A hidden rule labels the rows of this table. It goes by one to three of the table's principal directions, not those with the most spread.
[-0.37 -0.52 -0.27  1.12 -0.39  0.37  0.39  2.19  0.38  0.86  0.61 -1.19
  0.02 -0.19  0.4  -1.12  1.03  0.37 -0.68 -0.88  0.34  0.91 -0.65  0.92
 -1.59  0.5   0.36  0.58 -0.61  0.38] j
[ 1.04 -0.72  0.22  0.03 -0.11  0.37  0.74 -0.46  0.38  1.57  0.14  0.48
  0.99 -0.11 -0.23 -1.18 -2.06  0.24 -1.79  1.63 -1.97  0.16  1.71 -0.94
  0.34  0.36 -0.32  0.06  0.37 -0.51] d
[-0.28 -1.13 -0.47 -0.17  0.23  0.41  0.74  1.09  1.57  1.26  0.32 -0.19
 -0.16  0.33  0.3  -0.34  0.38 -0.11 -0.26 -0.62 -0.8   0.09  1.1   0.3
 -1.16  0.77 -0.75 -0.5  -1.6   0.28] w
[-0.23 -0.13 -0.16 -1.86  0.44  0.14 -0.23 -1.14  0.61  0.66 -0.67  0.8
  0.89  0.38 -0.86  1.26 -1.92 -1.33  0.2   0.55 -1.24 -0.54  1.67 -0.91
  0.64 -0.69 -0.93  0.26  0.25  0.01] j
[ 0.53  0.35  0.63  1.65 -0.54  0.62  0.48  0.44 -0.91  0.05  0.18 -0.7
  0.51 -0.5   0.07 -1.75 -0.18  0.58 -1.02  0.75  0.25 -0.2  -0.64  0.7
  0.37  0.12  1.09  0.92  0.84 -0.34] j
[ 0.31  0.7   0.5  -0.1  -0.09  0.15 -0.06 -2.11 -1.25 -0.12 -0.58  0.81
  0.63 -0.62 -0.31  0.85 -2.41  0.17 -0.12  1.25 -1.06 -1.67  1.13 -1.17
  2.2  -0.22 -0.15  0.25  1.4  -0.01] d
[ 1.52  0.68  1.59  2.34 -0.89  1.66  0.14 -0.12 -0.88 -0.42 -0.21 -0.1
  1.04 -0.32 -0.19 -2.16 -0.58 -0.12 -0.39  0.91  1.73 -0.14 -0.62  1.26
  1.23  0.05  1.3   0.78  1.21 -0.34] d
[-0.69  0.03 -1.09 -0.56  0.2  -1.69 -1.29  0.27  0.2  -0.63  0.28 -0.42
 -1.26  0.62  0.39  1.64  1.32  0.4   0.73 -1.31  0.94 -0.2  -0.85 -0.62
 -0.71 -1.15 -0.38  0.38  0.23  1.12] w
[ 0.93 -0.91  0.37  0.83 -0.51 -0.01  0.78  0.28  0.84  1.82  0.06  0.49
  0.67 -0.91  0.09 -0.21 -1.62  0.58 -1.35  0.13 -1.91  0.53  1.42 -1.14
 -0.48  1.67 -1.15 -0.6   0.31  0.33] j
[-1.07  0.41 -0.37 -2.2   0.32 -0.33 -0.2  -1.36 -0.4   0.34 -0.91  1.04
  0.87 -0.54 -1.09  2.93 -2.36 -1.04  0.69 -0.16 -1.88 -0.52  1.52 -1.57
  0.82 -0.36 -1.13  0.01  0.55  0.33] w
[ 1.8  -0.24  0.76 -0.19  0.37  0.69  0.74 -1.22  0.63 -0.7  -0.06  0.66
  0.31  0.84 -0.98 -1.98  0.23 -0.58 -0.9   2.05 -0.04  1.1   0.06  0.68
  0.31 -0.9   0.71 -1.42 -1.34 -2.09] j
[ 0.51 -0.07  0.51  2.21 -0.91  0.59 -1.02  0.81  0.08  0.7   0.34 -1.14
 -0.58 -0.47  1.16 -0.14  0.33  0.94  0.28 -1.07  1.51 -0.57 -0.97  0.52
 -0.09  0.75 -0.57  0.24  0.47  1.51] j
[ 0.04 -0.22 -0.33  0.53  0.08 -2.56  0.43 -0.35 -0.27  0.11  0.27  0.37
 -0.97 -0.95  1.13  0.34  0.06  2.07 -0.98  0.15 -1.89 -0.9   0.12 -1.96
 -0.1   1.75 -0.67 -0.14  1.78  0.38] j
[-1.59  0.54 -0.97 -3.29  0.63 -0.83 -0.49 -1.19 -0.73 -0.22 -0.72  0.72
  0.56 -0.2  -1.55  3.29 -1.48 -1.18  0.74 -0.23 -1.82  0.61  0.57 -1.43
  0.15 -1.42 -0.75 -0.17 -0.04 -0.25] w
[ 0.38  1.09  0.64 -0.5  -0.31  1.12 -1.17 -1.09 -0.83 -1.22 -0.78  0.15
  0.69  0.45 -1.44  0.94 -0.56 -1.41  1.23 -0.08  1.78  0.19 -0.77  0.82
  1.22 -2.18  0.45  0.45  0.57 -0.09] w
[-0.68 -0.17  0.04 -0.5   0.17  0.97  1.05  0.59  0.46  0.53 -0.36  0.39
  1.05  0.07 -0.46 -0.36 -0.66 -1.15  0.17 -0.12 -0.56 -0.4   1.39  0.52
  0.    0.49  0.18  0.69 -0.25 -0.11] j
[ 0.87  0.73  0.49 -0.32 -0.19 -0.45 -0.93 -2.01 -0.78 -1.38 -0.55  1.45
 -0.35 -0.02 -0.38  1.71 -0.63  0.11  1.24 -0.16  0.77 -0.23  0.05 -0.94
  1.56 -0.48 -0.43 -0.94  1.02  0.27] j
[-1.7  -0.76 -1.01 -2.4   0.66 -0.82  1.49 -0.2   0.48  2.34 -0.4   0.93
  1.49 -1.24 -0.74  2.11 -3.28 -0.67 -1.31  0.5  -4.8  -0.13  3.16 -2.49
 -0.57  1.23 -1.45 -0.03 -0.33 -0.1 ] j
[-1.65 -0.41 -1.01 -0.6  -0.1  -0.49 -0.88  1.68  0.61  1.37  0.24 -0.9
 -0.01 -0.59  0.35  2.2  -0.12 -0.49  0.38 -1.88 -0.16  0.95 -0.23 -0.62
 -1.86  0.32 -1.07  0.27 -0.8   1.45] j
[ 2.07 -0.85  1.27  2.53 -0.32  0.73  2.71 -0.08  0.7   0.94  0.24  0.09
  0.71 -0.71 -0.06 -3.71 -0.64  1.26 -2.81  2.14 -2.19 -0.62  1.21  0.45
  0.24  1.71  0.55 -0.59 -0.24 -1.49] w
[-2.02  0.52 -0.72 -1.94  0.3  -0.45 -0.77  0.57 -0.3  -0.39 -0.46  0.39
  0.09 -0.32 -0.24  2.8   0.2  -1.25  1.94 -1.9   0.44  0.77 -0.3  -0.37
 -0.66  0.2  -0.55  0.1  -0.06  0.75] j
[ 1.02 -0.33  0.51  1.93 -0.66  0.82 -0.24  1.17  0.41  0.24  0.51 -0.87
 -0.36  0.2   0.59 -1.63  1.17  0.59 -0.26 -0.45  1.64  0.58 -1.06  1.23
 -0.58  0.27  0.32  0.02 -0.24  0.35] j
[-0.82  0.08 -1.3  -2.27  0.52 -0.74 -1.19 -0.57 -0.47 -0.47  0.27  0.24
 -0.6   0.88 -0.31  1.8   0.18 -0.26  0.67 -0.17  0.13  0.98 -0.17 -0.84
 -0.18 -1.86 -0.11 -0.38 -0.85 -0.02] d
[ 1.12 -0.26 -0.08  0.12  0.28 -0.82  0.77 -1.22 -0.34 -0.66  0.38  0.62
 -0.87  0.52  0.23 -1.39  0.42  1.59 -0.99  1.4  -1.1  -0.63  0.43 -0.51
  0.86 -0.14  0.38 -0.67  0.33 -0.95] j
[ 0.45  0.3   0.11  0.3  -0.28  0.11 -0.95 -0.11 -0.28 -0.6   0.08 -0.5
 -0.51  0.35 -0.14  0.17  0.78  0.22  0.45 -0.41  1.26  0.37 -1.26  0.54
  0.06 -1.03  0.09 -0.04  0.12  0.2 ] j
[-0.47  0.01 -1.42 -2.88  0.98 -2.89 -0.42 -2.37 -0.72 -0.34 -0.01  1.11
 -0.76  0.37 -0.22  2.01 -1.22  1.   -0.73  1.43 -2.94 -0.76  1.09 -3.02
  0.84 -1.21 -0.79 -0.17  1.24 -0.45] j
[ 2.05  0.3   1.42  1.93 -0.22  1.09  0.66 -0.46  0.07 -1.44  0.    0.2
  0.11  0.66 -0.23 -3.05  1.22 -0.1  -0.36  1.33  1.99  0.04 -0.84  1.74
  0.8  -0.36  1.58 -0.34 -0.13 -1.34] j
[-1.06 -0.38 -1.21 -2.99  0.51 -1.17 -1.19 -0.5   0.3   1.38 -0.15  0.
  0.2   0.17 -0.45  2.37 -1.57 -0.51 -0.16  0.05 -2.14  0.74  0.65 -1.88
 -0.57 -0.8  -1.66  0.22  0.5   0.37] d
[-0.56 -0.41 -1.76 -0.45  0.22 -2.65 -1.52  0.9   0.22 -0.23  1.   -1.32
 -1.99  0.74  0.71  1.18  2.18  1.47 -0.4  -1.11  0.41  0.72 -1.77 -0.91
 -1.81 -1.71 -0.31  0.3  -0.1   0.96] w
[-0.39  0.52  0.17 -1.7   0.51  0.41  1.13 -0.87 -0.41 -0.57 -0.85  1.34
  1.67  0.18 -1.64 -0.01 -1.47 -1.73 -0.06  1.1  -1.08  0.06  1.45 -0.14
  0.87 -0.71  0.84  0.7   0.48 -1.23] w
[ 1.3   0.23  0.39  0.24 -0.17 -0.03 -0.56 -0.46  0.13 -0.99 -0.07  0.26
  0.03  0.86 -0.69 -0.73  0.57 -0.37 -0.04  0.45  1.48  0.76 -0.73  0.43
  0.21 -1.51  0.62  0.1   0.43 -0.42] w
[ 0.29  0.58  0.22 -0.84 -0.13  0.34 -1.27 -1.35 -0.62 -0.13 -0.47  0.17
  0.43  0.07 -0.73  1.32 -1.39 -0.65  0.47  0.45  0.28  0.14 -0.2  -0.5
  0.99 -1.36 -0.38  0.02  0.59  0.08] j
[ 0.66  0.22 -0.22  0.27 -0.11 -1.48 -0.95 -1.11 -0.76 -0.79  0.31  0.36
 -1.22  0.01  0.7   0.71  0.33  1.5   0.05  0.12  0.28 -0.31 -0.62 -1.23
  0.65 -0.27 -0.24 -0.52  1.02  0.4 ] d
[-1.42 -0.01 -0.58 -2.27  0.6  -0.01  0.97  0.14  0.1   0.25 -0.48  1.09
  1.18 -0.27 -1.13  1.36 -1.06 -1.61  0.24 -0.14 -1.61  1.03  1.42 -0.64
 -0.54  0.17 -0.06 -0.19 -0.87 -0.66] d
[-1.69  0.55 -1.12 -1.79  0.59 -0.79 -0.63 -0.14 -0.92 -0.84  0.02 -0.02
 -0.39  0.32 -0.08  1.65  0.41 -0.39  0.94 -0.44  0.17 -0.08 -0.35 -0.42
 -0.02 -1.14  0.4   0.48 -0.25  0.1 ] d
[-2.13 -0.41 -1.9  -1.56  0.47 -1.1  -1.45  1.68  0.53  0.38  0.75 -1.58
 -1.33  0.32  0.44  2.4   1.89 -0.17  0.78 -2.    0.56  1.63 -1.61 -0.1
 -2.58 -1.14 -0.64 -0.45 -2.36  0.88] j
[-1.    0.08 -0.26 -1.23  0.18 -0.46 -0.1  -0.6   0.19  0.5  -0.68  0.73
  0.28 -0.61 -0.26  2.45 -1.38 -0.48  0.9  -0.94 -1.4  -0.97  1.31 -1.17
  0.39  0.69 -1.41  0.    0.64  0.91] w
[ 0.24 -0.25  0.23  0.48  0.19  0.56  0.34 -0.37  0.28  0.29  0.16 -0.21
 -0.22  0.14  0.63 -0.97 -0.08  0.29 -0.26  0.83 -0.2  -1.03  0.45  0.33
  0.49  0.46  0.02 -0.31 -0.62 -0.26] d
[ 1.59  0.1   0.85  2.08 -0.46  0.72 -0.56 -0.6   0.07 -0.66  0.3  -0.83
 -0.93  0.22  0.41 -1.2   1.07  0.87 -0.11  0.42  1.7  -0.41 -1.39  1.12
  0.5  -0.6   0.3  -0.93 -0.75 -0.14] w
[-1.62 -0.9  -0.8  -1.85 -0.03  1.26 -0.54  1.66  1.58  3.22 -0.33 -0.85
  1.93 -0.14 -0.95  1.85 -2.56 -2.34 -0.25 -0.98 -1.51  0.99  1.71 -0.38
 -1.65 -0.41 -1.63  1.27 -0.96  1.2 ] w
[-0.02  1.03 -0.09 -0.06 -0.34 -0.48 -2.71  0.3  -0.86 -2.55  0.15 -0.51
 -1.98  1.04  0.57  1.23  3.39  0.27  2.92 -2.28  4.47  1.13 -3.53  1.29
 -0.12 -1.36  0.31 -0.23  0.66  0.96] d
[-0.33  0.    0.28  1.05 -0.44  0.63 -0.93  1.04  0.38  0.26  0.11 -1.05
 -0.66 -0.26  0.93  0.38  1.08  0.16  1.14 -1.57  1.61 -0.17 -1.22  0.99
 -0.53  0.83 -0.63 -0.07 -0.22  1.15] d
[-0.13  0.4  -0.34 -1.92  0.18 -0.03 -1.33 -1.01 -0.24 -0.5  -0.46  0.86
  0.36  0.76 -0.88  1.8  -0.85 -1.25  1.12 -0.18  0.71  0.65  0.29 -0.63
  0.58 -1.67 -0.34  0.12  0.37  0.23] d
[-0.91  0.76  0.18 -1.48  0.25  0.52 -0.42 -0.71 -0.38 -0.53 -0.86  0.59
  0.83 -0.28 -0.98  1.88 -0.92 -1.73  1.33 -0.34  0.2   0.27  0.09 -0.03
  0.45 -0.44 -0.2  -0.13 -0.17 -0.16] j
[ 0.58 -0.1   0.48  0.52 -0.32  0.68 -0.78 -0.4   0.13  0.77 -0.05 -0.1
  0.12  0.02  0.6  -0.16 -0.98  0.1   0.14  0.29  0.42 -0.64  0.31 -0.16
  0.76  0.42 -0.64  0.22  0.74  0.62] p
[ 0.57  0.09  0.    0.02 -0.4   0.52 -2.02 -0.09  0.21 -0.17  0.12 -0.47
 -0.53  0.72  0.03  0.99  0.43 -0.34  1.07 -0.86  2.23  0.93 -1.15  0.36
 -0.11 -1.42 -0.5  -0.35 -0.4   0.87] d
[ 1.15 -0.05  0.82  1.44 -0.77  0.91 -0.63 -0.25  0.23  0.98 -0.21 -0.49
  0.61 -0.25 -0.06 -0.34 -1.43  0.05 -0.5   0.22  0.35 -0.7   0.24  0.08
  0.69 -0.22 -0.53  0.67  1.01  0.82] w
[ 0.15  0.12 -0.32  0.8  -0.43 -0.87 -0.95  0.27 -0.94 -0.04  0.62 -0.68
 -0.97 -0.25  0.98  0.08  0.59  1.6  -0.24 -0.27  0.52  0.25 -1.27 -0.51
 -0.1   0.06  0.02  0.16  0.91  0.62] p
[ 0.06 -0.71 -0.26 -0.35  0.04 -0.02  0.35  0.43  0.84  1.2   0.15  0.1
  0.43 -0.2  -0.21  0.17 -0.73 -0.23 -0.81  0.08 -1.18  0.95  0.81 -0.61
 -0.93  0.37 -0.63 -0.49 -0.82 -0.05] j
[-0.22 -0.13 -0.25  0.25 -0.22 -0.24 -0.81  0.71  0.34  0.14  0.17 -0.25
 -0.42  0.06  0.49  0.78  0.56  0.03  0.65 -1.19  1.03  0.34 -0.44 -0.05
 -0.6   0.15 -0.42  0.06 -0.01  0.98] j
[-1.6  -0.28 -1.17 -2.82  1.02 -0.85  1.28  0.04  0.11  0.38 -0.18  0.76
  0.88  0.03 -1.07  0.79 -0.82 -1.07 -0.67  0.67 -2.7   0.83  1.46 -1.03
 -0.82 -0.26  0.15  0.09 -0.84 -1.17] j
[ 0.24 -0.83  0.41  1.06 -0.22  0.56  1.72  0.56  0.73  1.9   0.   -0.29
  0.89 -0.91  0.09 -1.38 -1.42  0.53 -1.73  0.69 -2.54 -0.93  1.59 -0.16
 -0.19  1.73 -0.53  0.32  0.15 -0.11] j
[ 0.17  0.34 -0.93  0.6   0.   -1.67 -1.4  -0.3  -0.99 -1.47  0.89 -0.66
 -1.99  0.73  0.97  0.38  1.93  1.75  0.14 -0.25  1.74 -0.24 -1.75 -0.42
  0.06 -1.75  0.76 -0.01  0.06  0.56] j
[-1.41  0.33 -0.26 -1.24  0.31  1.17 -0.49  1.04  0.3  -0.31 -0.25 -0.42
  0.6   0.22 -0.77  1.14  0.68 -2.23  1.39 -1.1   1.53  1.68 -0.83  1.25
 -1.17 -0.82  0.39 -0.29 -2.2  -0.22] j
[ 0.48 -1.45  0.09 -0.39  0.27 -0.22  1.96  1.41  2.11  1.62  0.1   0.91
  1.01 -0.21 -0.3  -1.5  -0.22 -0.63 -1.52  0.31 -2.12  1.95  1.6  -0.39
 -1.97  2.16 -0.58 -0.86 -0.92 -0.95] j
[ 0.92  0.54  0.64 -0.34  0.43 -0.71  1.14 -2.43 -0.69 -1.4  -0.62  1.94
  0.27 -0.24 -0.64 -0.07 -1.08  0.17 -0.24  1.67 -1.25 -1.08  1.26 -1.09
  1.88  0.22  0.43 -0.87  0.8  -1.24] j
[ 0.31  0.49  0.4   0.92 -0.28  0.05 -0.17  0.02 -0.63 -1.23  0.08 -0.22
 -0.71 -0.22  0.13 -0.12  1.4   0.55  0.64 -0.57  1.29  0.38 -1.51  0.79
  0.05  0.03  0.52 -0.68 -0.21 -0.18] j
[ 0.8  -0.62  0.02 -1.13  0.5  -0.94  1.39 -1.4   0.4   0.95 -0.22  1.33
  0.83 -0.1  -0.45 -0.87 -2.06  0.37 -1.89  2.2  -3.42 -0.53  2.28 -1.77
  0.72  0.73 -0.51 -0.06  1.19 -1.16] d
[ 1.52 -0.79  0.62  0.32 -0.09  0.98  0.86 -0.56  0.82  1.4   0.04  0.23
  0.96  0.19 -0.43 -1.9  -1.61 -0.04 -1.75  1.89 -1.56  0.12  1.4  -0.09
  0.37  0.15 -0.25 -0.26 -0.19 -0.92] d
[ 0.76 -0.44  0.55 -0.39 -0.03  0.81  0.6  -0.04  0.89  0.44 -0.35  1.05
  0.82  0.24 -0.56 -0.57 -0.62 -0.87  0.06  0.17 -0.3   0.82  1.09  0.16
  0.02  0.7  -0.38 -0.51 -0.1  -0.44] j
[-1.24  0.46 -0.54 -2.46 -0.1   0.41 -2.46 -0.21  0.02  0.3  -0.74  0.27
  0.34  0.42 -0.71  3.71 -1.06 -1.82  2.48 -2.    1.22  0.74 -0.07 -0.5
  0.08 -1.28 -1.56  0.47  0.58  1.62] j
[ 0.    1.06 -0.43 -0.74 -0.29 -0.67 -2.05 -0.41 -1.31 -1.63 -0.09 -0.17
 -0.38  0.82 -0.76  1.42  0.71 -0.28  1.12 -0.75  2.34  0.91 -1.81 -0.01
  0.39 -2.81  0.69  0.99  1.32  0.54] w
[-1.34  0.3  -1.06 -2.01  0.56 -0.37 -1.21 -0.28 -0.67 -0.04  0.19 -0.14
 -0.02  0.39  0.    1.56 -0.41 -0.82  0.5   0.27  0.23  0.79 -0.27 -0.74
 -0.23 -1.34  0.2   0.11 -0.82 -0.08] p
[-1.65  0.24 -0.08 -1.44  0.39  0.39  0.37  0.36  0.58  0.08 -0.84  0.82
  0.95 -0.57 -0.66  2.18 -0.68 -2.07  1.53 -1.35 -0.23  0.16  1.   -0.09
 -0.47  0.87 -0.61 -0.21 -0.82  0.36] w
[-0.96  0.58 -0.68 -0.89 -0.07 -0.55 -2.42  0.78 -0.44 -0.84  0.21 -1.13
 -1.07  0.56  0.28  1.77  1.84 -0.33  1.7  -1.72  2.54  1.4  -2.65  0.51
 -1.   -1.43 -0.15  0.22 -0.03  0.9 ] d
[-0.54  0.38 -0.02 -0.98  0.17  0.01 -0.28  0.55  0.02 -0.97 -0.28  0.85
  0.24  0.27 -0.32  0.63  0.88 -1.28  1.39 -0.94  1.46  1.5  -0.5   0.34
 -0.54  0.2   0.38 -0.22 -0.14 -0.16] p
Here are more rows. What is the label of each one?
[-1.08  0.93 -0.19 -1.29  0.72 -0.09  0.62 -0.34 -0.51 -2.25 -0.59  0.89
  0.15  0.63 -1.01  0.54  1.2  -1.46  1.5  -0.4   1.09 -0.25 -0.12  0.87
  0.42 -1.07  1.34  0.26 -0.46 -0.79] -> w
[ 1.43  0.39  1.02  2.24 -0.57  1.21 -1.03 -0.15  0.06 -0.96  0.2  -1.19
 -0.74  0.36  0.22 -1.07  1.43  0.2   0.47 -0.08  2.92 -0.08 -2.05  1.79
  0.33 -1.1   0.61 -0.61 -0.93  0.08] -> w
[ 0.84  0.52  0.62  0.62 -0.37  0.07 -1.09 -1.04 -0.84 -0.61 -0.06  0.39
 -0.46 -0.04  0.72  0.03 -0.21  0.62  0.69  0.3   1.27 -0.42 -0.63 -0.27
  1.29  0.29 -0.07 -0.21  1.31  0.33] -> p
[ 0.21  0.16  0.28  1.31 -0.29 -0.46  0.    0.5  -0.58 -0.81  0.39  0.21
 -1.1  -0.18  1.52 -0.85  1.58  1.43  0.7  -0.7   1.24 -0.44 -0.83  0.29
  0.27  1.7   0.33 -0.15  1.01  0.47] -> p
[-0.9   0.49 -1.09 -0.83  0.27 -1.98 -0.86 -0.93 -1.09 -0.8   0.17 -0.48
 -1.31 -0.24  0.04  2.24  0.39  1.26  0.15 -0.41 -0.81 -0.75 -0.89 -1.3
  0.14 -1.34 -0.34 -0.08  0.37  0.48] -> w
[-0.41 -0.39 -0.49 -0.84  0.31 -1.26  0.75  0.3   0.23  0.56  0.02  0.37
  0.23 -0.25 -0.06 -0.04 -0.34  0.34 -0.89  0.26 -1.92  0.15  0.73 -1.03
 -0.58  0.74 -0.32  0.44  0.88 -0.23] -> j
[ 0.62 -0.58  0.68  2.8  -0.43 -0.24  1.76  0.93  0.9   0.3   0.18 -0.09
 -0.63 -0.96  1.06 -1.35  0.98  1.57 -0.59 -0.86 -0.55 -1.53  0.49  0.41
 -0.35  2.62 -0.3  -0.44  0.09  0.61] -> w
[-1.18  0.17 -0.76 -1.36  0.48  0.02 -1.18  0.76  0.38 -0.58  0.16 -0.59
 -0.26  0.48 -0.37  1.52  1.31 -1.62  1.09 -0.9   1.73  2.16 -1.5   0.56
 -1.65 -1.41  0.3  -0.85 -2.53 -0.22] -> d
[-0.42 -1.43 -0.89 -1.09  0.3  -1.36  0.9   0.46  1.52  2.61  0.14  0.42
  0.44 -0.39  0.32  0.54 -1.87  0.51 -1.66  0.19 -3.73 -0.46  2.58 -2.17
 -0.98  1.54 -1.86  0.39  0.71  0.65] -> j
[-0.03 -0.66 -0.85  0.71 -0.17 -0.96 -0.86  1.29  0.96 -0.37  0.8  -0.43
 -1.9   0.6   1.01  0.87  2.56  1.03  0.87 -2.23  1.74  0.76 -1.02  0.15
 -1.57 -0.05 -0.57 -0.97 -1.32  1.32] -> j
[ 0.92 -0.28  0.08  2.27 -0.46 -0.5   0.5   1.44  0.02 -0.15  0.83 -1.52
 -0.64  0.14  0.45 -2.65  1.92  1.5  -1.66  0.26  0.67  0.25 -1.64  1.06
 -1.02 -0.35  1.19  0.83  0.31 -0.23] -> w
[-1.52 -0.55 -1.29 -0.3  -0.04 -0.13 -1.43  2.87  1.4   0.83  0.58 -2.25
 -0.59  0.77  0.12  0.94  2.14 -0.9   0.59 -2.42  1.81  1.3  -1.71  1.24
 -2.87 -1.47 -0.32  1.05 -1.62  1.42] -> w
[ 0.    0.5   0.34  0.09 -0.16  0.32 -1.68 -0.8   0.16 -1.05 -0.43  0.54
 -0.98  0.33  0.64  2.05  0.59 -0.41  2.61 -1.66  2.49 -0.92 -0.43  0.19
  0.91  0.05 -0.91 -0.71  0.08  1.43] -> d
[-0.7   0.51 -0.31  0.15  0.07 -0.58 -0.47  1.05 -0.43 -1.26  0.26 -0.66
 -0.66  0.25  0.26 -0.13  2.16 -0.07  0.73 -0.88  1.82  0.78 -1.93  0.9
 -0.87 -0.47  1.01  0.38 -0.13 -0.04] -> j
[ 0.99 -0.48 -0.21  0.25  0.05 -0.18  0.57 -0.13  0.25  0.12  0.42 -0.23
 -0.07  0.7  -0.47 -1.51  0.21  0.65 -1.49  1.09 -0.68  0.2   0.25  0.09
 -0.12 -1.2   0.54  0.14 -0.26 -0.73] -> w
[-0.51 -0.54 -0.96 -0.31  0.22 -1.62  0.11  0.49 -0.14  0.25  0.69 -0.23
 -1.43 -0.07  1.15  0.13  1.14  1.93 -0.34 -0.5  -1.24 -0.15 -0.23 -0.87
 -0.67  0.98 -0.58 -0.26  0.45  0.36] -> d
[ 0.07  0.66  0.2   0.01 -0.3   0.04 -1.06 -1.4  -0.87 -0.43 -0.42  0.27
 -0.24 -0.18 -0.02  1.68 -1.04  0.3   0.98 -0.34  0.4  -1.42  0.16 -0.62
  1.59 -0.63 -0.58  0.22  1.17  0.96] -> w
[ 2.32 -0.89 -0.05  2.29 -0.07 -1.8   1.35 -0.16 -0.07 -0.28  1.36 -0.45
 -1.51  0.48  1.12 -4.04  1.69  3.45 -3.17  2.24 -1.25 -0.37 -0.53 -0.38
 -0.1   0.23  1.14 -0.27  0.75 -1.27] -> j
[-0.2  -0.44 -0.17  0.34 -0.12  0.42  0.33  2.69  1.11  0.09  0.4  -0.8
  0.51  0.48 -0.5  -1.37  2.   -1.21 -0.23 -1.07  1.62  2.71 -1.28  1.62
 -2.53 -0.28  0.97  0.4  -1.33 -0.36] -> w
[ 1.73 -0.11  0.74  1.18 -0.12  1.17  0.92 -0.53 -0.02 -0.62  0.28 -0.21
  0.12  0.64 -0.7  -2.63  0.59  0.31 -1.18  1.64  0.39  0.38 -0.34  1.36
  0.48 -1.09  1.28 -0.67 -1.16 -1.56] -> w
[-0.99 -0.4  -0.17 -0.09 -0.23  1.73 -0.04  2.46  0.96  1.41  0.08 -1.24
  1.29  0.34 -0.43 -0.75  0.08 -1.8   0.05 -0.95  0.99  1.19 -0.08  1.62
 -1.59 -0.32  0.34  1.47 -0.98  0.43] -> j
[ 0.07 -0.22  0.67  0.3  -0.2   1.85  0.34  1.57  1.26  0.32 -0.25 -0.41
  1.05  0.03 -0.95 -0.62  0.72 -2.04  0.47 -0.85  1.43  2.17 -0.67  1.92
 -1.54  0.09  0.27 -0.63 -2.11 -0.51] -> w
[ 0.45  0.97  0.19 -0.29 -0.16 -0.43 -1.08 -1.35 -1.32 -1.47 -0.28  0.26
 -0.33  0.27 -0.47  0.73  0.03  0.22  0.66  0.24  1.03 -0.19 -1.05 -0.21
  1.24 -1.52  0.41  0.24  1.29 -0.08] -> j
[-0.39  0.28 -0.32 -1.33  0.49 -0.84  0.25 -1.71 -0.65  0.06 -0.39  0.78
  0.39 -0.38 -0.47  1.25 -1.88 -0.02 -0.52  1.22 -2.08 -0.95  1.23 -1.64
  1.05 -0.4  -0.32 -0.06  0.53 -0.41] -> j
